(in the rows, 128 means zero)
Rotation paths and how fast each direction turns (degrees a step)
Each turn is a multiple of 5 degrees from 10 to 175, or 0.
Each row of a path follows its step; steps can be skipped.

step 2: [134 143 134 123 124 132 126 135 132 126 126 141 116 129 126 130 129 126
 120 119 138 116 139 151 145 121 125 120 124 133 132 123 132 128 131 122
 126]
step 3: [119 145 126 142 137 130 131 140 120 119 137 127 129 121 140 125 121 139
 135 139 134 124 137 141 133 135 124 119 129 130 124 130 132 131 127 122
 145]
step 5: [128 132 131 136 137 116 122 138 136 125 112 112 125 126 114 123 116 129
 127 119 130 121 129 124 134 125 124 131 124 136 130 139 112 135 123 120
 115]
step 6: [123 136 127 129 130 127 109 116 128 123 133 109 148 126 119 132 115 124
 127 122 129 119 122 136 129 130 139 122 138 126 124 116 127 132 126 123
 122]
step 10: [130 124 124 122 141 140 130 141 135 114 128 135 127 140 128 137 129 125
 128 130 143 119 140 139 144 131 134 121 128 123 122 130 123 137 139 127
 137]
step 14: [122 130 110 140 122 119 116 129 133 121 115 112 133 132 106 127 124 127
 127 130 134 126 126 124 137 117 123 131 141 126 124 124 133 130 125 123
 123]
step 15: [112 127 140 133 126 132 114 122 136 121 125 127 139 135 126 134 121 129
 117 105 130 119 121 128 128 128 126 115 134 137 123 130 139 131 118 129
 125]
step 16: [134 117 139 132 119 135 131 110 128 117 133 126 137 125 129 138 121 134
 127 142 134 123 121 126 126 132 133 118 134 149 134 131 121 135 124 122
 138]
step 18: [132 127 141 130 129 136 123 156 121 115 132 138 128 125 127 132 133 133
 128 126 136 111 140 133 134 117 125 124 130 123 131 125 124 121 130 120
 122]
step 20: [134 147 121 134 134 116 136 128 123 128 117 139 127 135 125 128 123 122
 123 125 132 132 131 145 141 127 131 125 120 144 123 144 122 128 121 131
 132]
step 21: [113 140 122 145 138 118 125 131 133 124 118 120 130 120 133 130 116 138
 137 134 127 125 135 136 123 122 131 138 125 134 124 128 117 133 118 113
 120]
Speeds:
[123 128 130 130 125 124 125 127 127 131 126 123 128 134 130 123 130 128
 126 131 130 127 125 128 129 128 135 129 128 125 127 130 126 127 123 129
 126]
45
[125 132 130 129 131 129 130 128 127 129 129 129 132 128 130 137 132 128
 130 129 129 124 128 125 125 134 128 128 129 126 123 126 128 124 126 127
 125]
120
[126 130 126 130 127 127 127 126 131 126 132 130 124 126 125 127 129 126
 127 123 129 127 124 130 131 132 132 120 129 126 126 126 130 125 128 128
 133]
85
[130 127 132 125 124 131 129 127 134 125 125 127 133 126 127 126 135 131
 129 129 127 131 126 128 128 126 130 127 128 130 125 126 132 131 126 125
 128]
45
[127 126 132 129 129 126 125 134 131 128 130 128 127 129 132 128 127 131
 134 126 128 129 129 127 126 126 129 121 127 131 127 130 121 129 130 128
 129]
140
[132 129 133 126 127 128 127 128 129 130 127 124 131 127 132 125 125 123
 126 131 123 123 128 131 128 134 124 125 130 128 128 127 128 129 129 129
 132]
110

step 0: [113 125 140 120 138 127 113 138 131 129 116 123 124 121 142 124 116 133
 128 129 125 118 120 129 138 138 135 126 128 124 141 134 143 126 129 132
 127]
step 1: [130 131 133 149 120 130 124 134 139 122 125 123 135 137 137 143 113 141
 118 139 133 132 121 124 136 129 137 116 123 121 126 125 126 132 122 123
 119]
step 5: [121 127 124 123 137 131 116 120 120 115 127 126 138 132 124 122 120 134
 110 129 127 123 110 141 138 130 141 128 133 115 131 127 130 122 130 117
 127]
step 7: [121 127 139 130 125 131 123 142 137 123 124 134 130 115 138 141 123 147
 119 139 131 143 134 125 134 128 128 138 131 125 128 129 146 130 136 122
 129]
step 8: [122 135 122 134 138 131 127 125 133 116 129 126 142 123 137 134 130 135
 121 121 132 124 115 126 131 120 127 114 134 107 139 140 132 141 123 135
 126]
step 9: [123 120 146 139 124 130 129 120 128 118 139 135 133 128 136 131 119 118
 119 129 121 118 112 122 134 126 119 128 130 133 129 132 126 116 134 125
 109]
step 12: [117 125 134 118 124 132 115 138 127 129 132 122 138 127 148 132 125 129
 108 128 119 121 130 137 122 127 121 125 140 121 132 128 139 118 132 122
 115]
step 15: [127 119 127 122 132 124 115 132 133 112 141 141 134 135 131 136 122 133
 122 119 124 130 111 132 135 129 128 133 147 124 126 144 135 123 133 132
 124]
step 16: [126 134 152 130 120 136 130 138 130 116 132 130 120 127 137 127 127 129
 131 133 136 114 112 134 117 125 137 126 127 122 143 130 126 131 127 126
 120]
step 17: [118 135 137 136 119 129 125 117 124 125 112 130 138 119 139 127 114 134
 109 128 133 121 128 134 133 134 136 134 124 126 120 126 140 128 140 117
 130]
step 20: [127 130 128 134 126 142 111 126 140 117 128 136 138 121 134 126 122 132
 120 131 126 126 125 130 126 106 136 135 129 124 126 132 145 142 135 131
 126]
Speeds:
[130 124 130 129 126 134 129 130 126 132 127 127 134 121 126 134 129 126
 127 127 127 130 130 125 130 129 128 126 133 126 129 128 125 130 128 130
 130]
65
[129 132 129 132 125 131 131 125 130 132 126 129 128 125 125 125 128 130
 130 125 125 128 127 129 130 130 126 133 125 132 130 128 133 126 132 130
 132]
100
[126 126 125 128 131 130 122 130 128 132 128 125 127 128 129 127 128 132
 128 129 124 134 128 127 129 123 129 128 125 128 130 123 131 127 126 133
 124]
55
[132 125 132 122 129 126 132 127 129 128 131 128 132 128 132 127 126 122
 132 129 128 127 129 131 130 126 130 133 127 128 133 124 130 128 127 130
 125]
110
[132 128 126 133 125 131 130 129 131 130 131 128 127 132 128 128 128 129
 132 126 132 127 125 130 128 129 129 124 123 125 132 129 124 130 125 132
 126]
145
